(in the rows, 128 means zero)
One turn moves each row of this set onto another row. After a few examples, where does it send each row asked below?
duber: [108 115 128 119 162 129 143 131 109 104 106 116 146 147 180 115 125 127
 115 124 107 142 129 137 106  96 135 166]
mab: [127 112 143 123 164 148 114 123 112  97 100 118 137 151 168 113 161 160
 126 113  95 151 136 132 105 116 155 168]
kala: [101 103 152 115 158 151 128 152 163 116 155 120 150 144 163 138 136 166
 133 123 122 145 116 133 113 123 114 140]
linol: [110 128 164 133 153 143 110 147 110 107 117 123 139 141 186 123 136 155
 127 114  98 155 120 137 119 130 144 146]
rikad: [135 102 123  98 162 133 127 119 145  95 113 115 152 156 143 123 161 164
 138 130 111 151 128 125  98  94 143 154]
selad: [132 102 128 115 159 138 119 138 139 101 139 113 159 153 133 132 156 177
 150 132 107 155 106 108 104 109 124 153]
sona: [116 121 157 143 156 147 104 151 108 106 128 119 142 145 167 123 147 169
 136 116  95 154 111 121 115 136 137 158]
zeve: [100 108 153 100 158 145 136 140 166 114 136 124 146 142 178 134 132 152
 123 121 124 144 129 149 112 115 127 136]
borol: [ 90 116 154 113 177 132 123 135 136 134 130 118 142 137 185 110 122 131
 128 122 123 136 126 137 109 107 134 143]
dak: [126 109 143 137 163 151 107 135 108 101 118 116 140 151 157 116 164 170
 134 117  92 152 122 117 108 129 144 171]
nugu: [112 126 156 102 149 126 129 146 143 106 128 124 155 141 177 137 121 151
 136 128 120 160 113 141 115 108 134 120]
ris: [146 122 142  99 169 142 120 132 122 100 129 133 136 136 134 121 137 137
 127 113  99 165 125 127 122  93 105 142]
Kemun: [146 123 143 100 169 144 118 134 123 102 132 134 136 138 133 123 138 140
 129 114  97 165 122 122 123  94 103 143]
tana: [115 124 156 122 159 141 115 130 112 101 103 122 136 146 184 116 145 151
 121 113  98 153 136 143 112 119 155 154]
Rado: [102 105 138 105 185 134 124 118 138 127 115 114 140 142 171 100 140 136
 125 120 119 132 140 134  98  97 142 160]
Tefu: [144 124 146 103 168 142 118 136 122 102 133 135 136 135 134 124 134 139
 129 113  97 166 120 124 125  96 100 141]
Gota: [116 102 118 140 167 138 130 143 105 104 130 108 152 153 149 117 142 150
 131 128 101 142 111 108 106 108 117 183]
ninid: [ 91 111 153 129 176 137 113 151 131 138 149 114 145 134 170 114 126 148
 139 124 118 135 110 120 111 120 118 150]
fofef: [114  92 138 117 164 157 125 142 161 112 152 116 150 151 145 132 156 176
 137 125 116 142 119 123 105 121 114 157]
kug: [100 122 139 130 158 127 138 150 107 109 123 117 149 141 184 123 113 128
 120 126 109 146 113 134 116 108 121 156]
nulet: [110  99 140  93 164 149 138 123 168 108 124 120 144 149 166 125 147 154
 121 121 123 140 143 147 102 104 136 150]
mili: [111  94 128 116 189 141 119 121 135 127 126 109 143 149 148 101 156 151
 136 123 113 131 132 115  96 102 133 173]
reta: [118  89 132 103 168 155 130 125 165 106 133 116 147 155 148 125 161 169
 129 122 117 140 135 131 100 109 128 162]
zor: [104 113 133 143 160 135 130 158 105 110 138 112 153 146 164 126 123 143
 129 130 104 146 102 116 114 115 110 165]
gak: [142 126 147 101 168 141 120 136 124 103 131 134 135 136 138 122 132 137
 126 112  98 165 123 127 123  95 102 138]
pufu: [118 102 115 124 170 135 138 128 106 100 108 111 147 154 158 112 143 139
 120 126 102 140 127 123 100  94 131 183]
taf: [118 116 149 119 150 133 119 158 141 108 148 119 157 145 154 140 133 169
 150 132 113 158  97 119 115 118 121 131]
zula: [104  97 138 131 184 144 110 141 131 133 146 110 146 143 148 110 147 158
 143 125 114 135 111 105 103 116 118 167]
vira: [144 124 144  97 168 142 121 132 124 101 128 134 137 136 139 122 134 136
 126 113  98 166 125 129 123  92 105 139]
nani: [124 116 140  89 155 126 134 123 145  97 107 121 151 148 169 126 139 148
 130 126 117 156 133 145 105  92 149 134]

Rado -> ninid
zeve -> fofef
Now these:
pufu -> kug
linol -> dak
Kemun -> vira
selad -> nani

One turn moves each row of this set onto another row. After a few examples, where does it send each row asked below?
tudi: [143 135 143 139 122 101 154 125 111 126 134 136 143 151 145 134 140 105
 102 150 130 135 126 133 115 108 162 125 149 116 129 112]
nule: [145 130  78 139 146 115 140 133 114 111 139 127 126 122 150 130 134 124
 110 136 106 132 123 131 126 131 151 122 131 121 106 111]
gud: [139 131 102 133 138 114 157 133 111 128 134 130 123 143 152 146 123 123
 127 137 123 117 120 141 123 117 136 117 133 130 157 108]
dob: [137 133 159 154 153 128 145 130 126 121 123 143 127 127 171 106 126 118
 139 143 116 127 130 129 136 112 119 138 110 125 133 123]
sud: [149 146 139 160 144 137 151 130 127 127 149 124 108 119 157 133 127 146
 106 144 142 137 129 125 115 135 167 141 128 142 107 125]
Foga: [144 130 108 125 149 111 154 113 109 136 131 125 125 121 158 118 162 156
 120 153 107 127 126 124 129 113 152 136 134 122 123 128]
gemik: [152 133 131 140 148 110 145 134 108 126 139 124 129 126 147 105 164 160
 106 125 120 100 124 133 120 132 153 123 137 118 104 127]
Kebef: [144 135 143 148 149 111 146 147 116 115 136 128 130 126 158 110 141  80
 118 146 121 145 126 133 123  95 156 140 132 126 109 111]
Lapu: [142 137 123 131 134 117 167 142 127 124 160 152 131 143 152 144 154 134
 107 134 104 112 136 138 130 125 162 116 154 128 120 130]
kugub: [149 143 154 134 154 129 138 134 144 109 149 124  95 124 171 133 126 113
 120 132 114 119 137 128 122 135 141 138 134 116 113  95]
delo: [143 132 133 127 146 146 172 144 116 125 137 127 126 126 155 123 136 149
 165 131 113 132 125 129 125 107 127 122 136 121 127 122]
Vasu: [152 149 155 129 134 126 153 146 127 145 142 147 111 132 154  93 142 131
 124 124  97 115 124 117 132 125 147 117 112 117 112  98]
kobir: [156 147 151 135 131 138 176 152 127 126 152 122 111 122 173 120 136 135
 122 145 136 119 110 138 145 122 128 138 130 131 115 123]
bam: [121 132 119 147 138 119 137 135 121 116 127 149 131 148 151 116 142 105
 133 157 122 119 151 126 117 111 149 139 139 119 123 114]
zivo: [157 113 144 131 116 148 153 138 116 132 139 132 145 116 130 118 117 109
 107 128 111 140 134 152 124 122 153 116 129 128 122 134]
Fugul: [145 143 128 127 127 149 167 141 130 117 145 125 140 135 163 140 125 125
 120 126 112 125 114 125 148 130 141 108 144 116 137 140]
bage: [141 130 158 128 146 122 132 135 104 123 138 127 127 124 154 100 136 152
 139 140 104 154 128 134 120 126 152 122 114 120 142 119]
bupor: [157 137 174 145 148 148 158 145 127 145 137 129 130 118 158 124 156 117
 104 146 122 141 120 138 122 102 145 137 139 122 119 131]
Mup: [129 135 130 117 153 110 150 104 110 140 136 136 106 139 172 112 145 128
 130 140 128 112 123 124 134 128 156 123 128 122 116 104]
mosem: [151 130 115 135 143 148 161 133 118 134 135 128 125 122 152 137 178 123
 134 110 119 117 124 136 118 128 164 120 127 128 131 105]
Teb: [158 138 143 159 130 147 144 155 107 131 142 122 126 110 155 113 133 132
 106 122 115 118 124 119 120 133 164 130 158 100 123 135]
fek: [142 133 161 143 143 141 132 134 123 115 133 124 122 125 153 115 101 103
 121 128 115 103 120 119 121 125 151 134 141 124  98 117]
Vapag: [143 123 128 134 155 139 144 158 130 122 140 129 102 129 145 102 137 116
 141 146  98 124 136 121 133 109 141 121 145 124 148 104]
lerit: [161 143 130 136 156 137 137 143 136 113 142 122 113 115 152 114 145 108
 122 131 117 111 124 118 112 162 154 115 136 125 128 100]
lov: [153 127 146 139 147 145 156 139 123 159 121 123 138 120 141 102 135 120
 113 119 112 137 130 146 112 131 153  98 122 114 110 116]
Gele: [155 143 145 149 143 117 175 141  97 112 146 135 137 117 166 139 119 116
 102 133 126 139 124 126 121 118 148 130 140 137 110 142]
guko: [134 137 113 135 129 130 143 144 132 116 128 117 117 139 145 138 131 119
 108 115  90 132 116 150 126 136 153 119 115 138 125 121]
raz: [157 133 150 147 129 139 148 120 108 121 137 146 147 124 148 119 129 135
  93 149 134 137 142 135 119 139 148 133 122 121  96 123]
Gufe: [159 124 152 135 150 124 133 124 120 115 121 120 114 128 152 111 135 119
 128 135 113 148 119 144 123 126 133 126 120 106 128  82]
veluk: [138 110 131 126 122 128 157 130  91 133 124 122 145 106 151 128 146 107
 124 136 118 128 110 143 109 129 159 118 139 133 118 132]

dob -> Gele
veluk -> Mup
Now these:
kobir -> Fugul
Vasu -> Teb
gemik -> lerit
sud -> guko
tudi -> bam
bupor -> Lapu
Gufe -> raz
kugub -> zivo

